First come named turns, each shown by rows before and after it. For each pair of rows after them, which turns, in which order, take the first row to the second? The first pair is done for you.
turn nufa:
[  5  -4   5  -1 -24 -31  -2   5  -6 -11] -> [ 12 -26 -14  -3  -4  -3 -16  12  -6 -17]
[  3  15  -4   3  -1  -8  23   1 -36 -15] -> [  8   4 -12   3   6   5  16   8 -36 -18]
[  5 -19 -27  -9  32  41  -8  -8 -21  -3] -> [-16  32  12  -7  -2 -18  23 -40 -20  13]
[-18  32   5  -7  27  -3  13 -31 -29   6] -> [ 17  30  23  10  -7   8  27  30 -28   4]
turn Dazep:
[ 15  11  19   4 -18 -25  26   7  26  15] -> [  7  19  24  20  -5 -38  20  14   4   7]
[-3 19  4  9 17 -9  1 -4 -9  2] -> [ 3  5 -5 13 21  4 -8  9 -3 -2]
[41  9 -3 18 -3  7  9 24  1  5] -> [ 43  12  -3   8 -12   6  17  13   8  10]
[-20  23   0 -21 -15   3 -15  -6  39  16] -> [-33  36   8  -9  -8 -17 -14 -11  13   9]
turn mosu:
[-25   3  -2   8  21 -22 -29 -29  24  -3] -> [-25  -1  -6   6  32  -4 -27 -28  22   0]
[ -8   3  21  18  14 -15 -16   6  -3   8] -> [ -9  -2  16  18  24   1 -15   7  -6  10]
[  7 -44 -10  -6 -43 -43 -29  13  21 -21] -> [-15 -26  -2   8 -28 -65 -34   1   2 -25]
turn zevod:
[ 27  -7   4  -9 -32 -19   2   2  10 -16] -> [ 20  -8   3 -19 -25  -4   8 -10  34   2]
[22 -3  3 18 -4  0  7 30  6 -8] -> [14  1  7 15 -5  3 10 26 27  3]
[-10   0  10   4   0  -3   5 -14  -1   6] -> [ -8  -2   6   1   8   3   6 -16  -6   3]
turn Pana:
[-25   0 -12 -13  15  -5  -6 -45  22  12] -> [ 14 -33 -33 -13  17  24 -18  -3  -1 -14]
[ -5  -7   6 -23 -21   5 -17   2  57  10] -> [ 10 -21  -3 -19 -18  17 -20  22  47   0]
[  7 -35 -12  30 -19 -32  -9   4  28 -30] -> [-10 -21   4  56   1  -8  -1  31  33  -9]
[ 33  12  -3 -13   2  26  34  -3 -44 -10] -> [  5  34  17  -3   8  21  43 -16 -29  14]
Now pairs of rows:
Each pair is 2 to 3 turns apart.
[-11 -11   1  15  27  26  -3  -1  -6  -2] -> [  4 -25 -13   1  15  15  -9 -11 -14 -18] | Pana Pana
[ -3  22  19 -24  -3   4  15 -20   2  10] -> [  7  16  13 -19   4   3   9  -9 -33  -9] | zevod zevod mosu
[ 16 -28 -20   4   2  24 -11   4   4 -14] -> [-18   8  16  34   1  -2  -3  11  17  11] | zevod Pana
[-20  12   9  17  -7 -18   5   4 -30  -8] -> [-22 -19  -8  20  10  12 -21  18  -1  -7] | nufa zevod nufa
[ -8  -5 -12  14   5  18   9  13  19  30] -> [ 15 -20 -23   6 -17  11   3  18  19  14] | mosu Pana Pana
[-11  -8   8  11   3  -4 -13  34 -14 -10] -> [-33  -6  -3 -10  21  -4 -13 -10  -1  -1] | nufa mosu Pana
[-17  27  -4  16  34  12  -7   1 -29  -2] -> [-19  34   1  -2   5 -25   0 -35 -13  -4] | nufa nufa Pana
[-14 -23 -13 -14  15  18 -19 -24  27   6] -> [ -6   0  15 -10 -31 -16   2 -17  37  11] | mosu nufa
[  5 -18 -20 -38 -17  -5   8 -46  36  -8] -> [-13  22  12 -24 -18 -12  35 -42  27  17] | nufa Dazep zevod
[ 42 -15 -16 -22 -31   1  21  -6   2  -2] -> [20 -8 -3 16 13 39 16 34 -8 14] | nufa mosu Pana
[ -8  -1  14  34  -6 -22 -18  35  -5 -22] -> [-29 -10   5  29  12 -20 -36  11  16 -15] | nufa zevod
[ 32  -7  -4 -20 -30   5  31 -11 -21   6] -> [ 34  -7  -5 -11 -22  18  30   7 -26   7] | Pana Pana Pana
[ 10 -14   2   4 -16 -23 -20  15   7 -11] -> [ -2  -1   5  16   5 -24 -21  14 -13  -9] | mosu mosu nufa
[-53  10   3  12  42  -5 -19 -28  20  11] -> [ -4  -4   1 -29 -27  -9   9 -33  57  12] | nufa Pana zevod
[ 14 -19 -23 -12  26  28  -4  -6 -17  -3] -> [  0  14  12  23  12 -12   3  17 -37  -7] | nufa Dazep nufa
[-22 -11 -16  19  32 -26 -38  -8 -43 -32] -> [  3 -39 -38  -2  37  31 -32   8 -22 -20] | mosu mosu
[  1   6  -8  -6  -6 -24  -1 -20  10  -6] -> [  9 -11 -17   2  -3 -14 -17  -2   5 -18] | nufa nufa zevod
[-12  -7  -3   4 -14  -7  15  22 -17  -6] -> [-15 -10 -11   1  -5  -5  10  12 -25 -13] | nufa nufa Pana
[-29  23  16  14  17 -13  -5 -11   2  14] -> [-12  25  24  20   3   3   8  22   5  21] | mosu nufa
[  5   8 -16 -22 -22 -30   3 -21 -10  -3] -> [-16   6 -24 -10  25   2  -7 -18 -25   5] | Pana nufa
